One turn sends every row of this set to another row. A few are shown first. Where does it send the rows asked after them?
maza: [ 25  11   2 -11 -35 -24  17   6  -3  15 -11  11  -8   1 -31   8 -10  17]
mis: [ 36   4 -11   3 -24   8   9  20 -17   7 -27 -13   4   7   8 -22   1   2]
vovok: [ 23  17   2 -10 -44  -2   2  12 -22   9 -47  22   5  17  23   6 -25   8]
tatog: [ 22  20 -12  -1 -49   2  -1  40 -24  11 -11   8  -5 -14  29  -2 -12  -1]
meb: [ 30  11 -18 -20 -35  -8   7   2 -19   2 -48  23  -9   0   5  17 -13   8]
vig: [  4   2  -1   1 -30 -12  13  33 -21  27 -25  14 -24  -8   6  -8  -3 -14]
teris: [ 14 -13   8 -22 -28  -8 -20   7   3  34  -8  -2 -21 -12   0   3  -5  22]
pozu: [ 23   6   1  -8 -34 -12   5  35 -50  21 -17   6  -7  -2  20  -8 -15  23]
Posip: [ 36   3 -26 -16 -36   3  -5  20 -18  34   2  -5   2  10   1  10  -9  31]
poro: [ 24  12   0  24 -20  13  -2  18 -19  13 -35  12 -14   0 -10  11 -22  13]
rosif: [ 17   2  -3  -5 -15 -13  21  31 -15  25 -42   4  -6  -5  20   9  -3  -6]
mazib: [ 41  -8   5 -23 -35 -27 -19  10   5  12  -1  -2   0  -2  -2  16 -11  13]
sov: [ 16  16   6   0 -41  -7  11 -21  -9  21 -18   5  -5  -4   3   3 -13  30]
Gon: [ 29   5 -13  -7 -23   0  -9  -3 -46  20 -17   5  -3  -4  19 -12  -3  22]
Vop: [ 21  13  -3  16 -36 -15 -20  10  -5  15  -8   8 -41   6  18  -1   4   8]
zeda: [ 42  -5  -2 -10 -31 -10 -22  17   6  17 -16  16 -10  15  -3 -32  -9  22]
Nad: [ 30  -2 -22  -4 -17   9  -9  13   1  15  -1  35   6 -13  11  -4 -23  15]
dimod: [ 17  13   2  -6 -42 -21  -5  30  13  37 -18  18 -16   8  -5  14 -34   1]
zek: [ 10  17 -13   4 -28 -19   1  25 -29   4 -40  -3  -8   1  -4   1   0  -6]
Kupub: [ 32  18   6 -10 -17 -23  -6  11 -30  15  -6  35   3   8  16  13   9  12]
Non: [ 40  11 -19   5 -24 -31  12  -1 -24  22  -8   6 -23  -4  13  -8 -26   7]
Vela: [ 29  20  -9 -24 -32 -23  -5  33 -22   9  -7   2  -9   5  15  12 -37  -4]
mebas: [ 13   6 -14 -24 -36   0  10  21 -24  -1 -19  20  15  12  10  17  -5  10]
sesul: [ 48   9   7 -14 -25   0   6  12   8  35  -4   0 -17  -8   5  12 -29   2]
bami: [ 25   4 -18   9 -22  -9   3  32 -15  40  -2  38 -11   4  -2   4 -24  22]
Vap: [ 29   8  -1  -2 -23 -13 -18  51  16  20 -17   9  -7   0   9  -6  -4  -3]
defu: [ 14  22 -10  -8 -36  -6   5  29 -24  10  -9  17   0   2  29 -13 -14  37]
Fato: [ 36   1   0   5 -26  -7 -33  19  -4  30 -11  11  -8  21 -13  -1   5   1]
dapom: [ 17 -22  17 -10 -27 -23 -17  15  -7  24  -2  11 -14  15   4  10  -8  27]
Mevag: [ 37  19 -18 -20 -23  -8  -7  10  16  41 -13   6 -19  13  -2   5 -26   8]
tono: [ 19   4   7 -20 -37  -9 -22 -10 -11   5 -24  -5  -7   8  -6  -3 -16  -6]
Kuz: [ 29  16  15 -12 -34  -5   2  23  -7   0 -35  23  -7   0   0  -3 -39  -7]
Sef: [ 17  17  22  -9 -34  -7 -12  11 -12  23 -10  43 -12 -13  13  15 -18  10]
Miz: [ 44  10  -9  14 -19 -12 -24   3   0  30 -29  12   2  12   1 -19 -13  19]
ven: [ 13   2  -9   2 -34 -24  14  41  -1  35 -22   9 -11  10  20  19   3  17]
fetup: [ 39  -1   9   0 -16 -20  -3  14   1  -2 -22  25 -32  -7  18  -5  -3   0]
zopo: [ 51   2  -5 -16 -14  -1 -12   5 -20   1 -17  13 -14   4  -5 -20 -25  10]
kaz: [ 32  10  -9   3 -22   8 -14  13  11  27   2 -14   2   4   3  -3 -28  12]
dal: [ 26  -6  -3  11 -48 -25  21  15  -5  14  -5   3  -2  -9  25   1 -24   4]
Nadob: [ 23  -9  -2  17 -21   1  18  19   3  11 -30  20  -7  10   0   1   2  32]
Kir: [ 19  -4  -5  -5 -28  -6  -7   6  -2  35 -10  -1  -4  -2  22  -1  20  32]
pivu: [  6   2   1  -7 -44  -5 -20  25 -15  28 -33  15  10   3   7  22   7  13]

bami moves to Nadob
Vop moves to Kupub
teris moves to pozu
Where do these go?
vig moves to dapom
Fato moves to mebas
Vela moves to Vap
ven moves to Kir

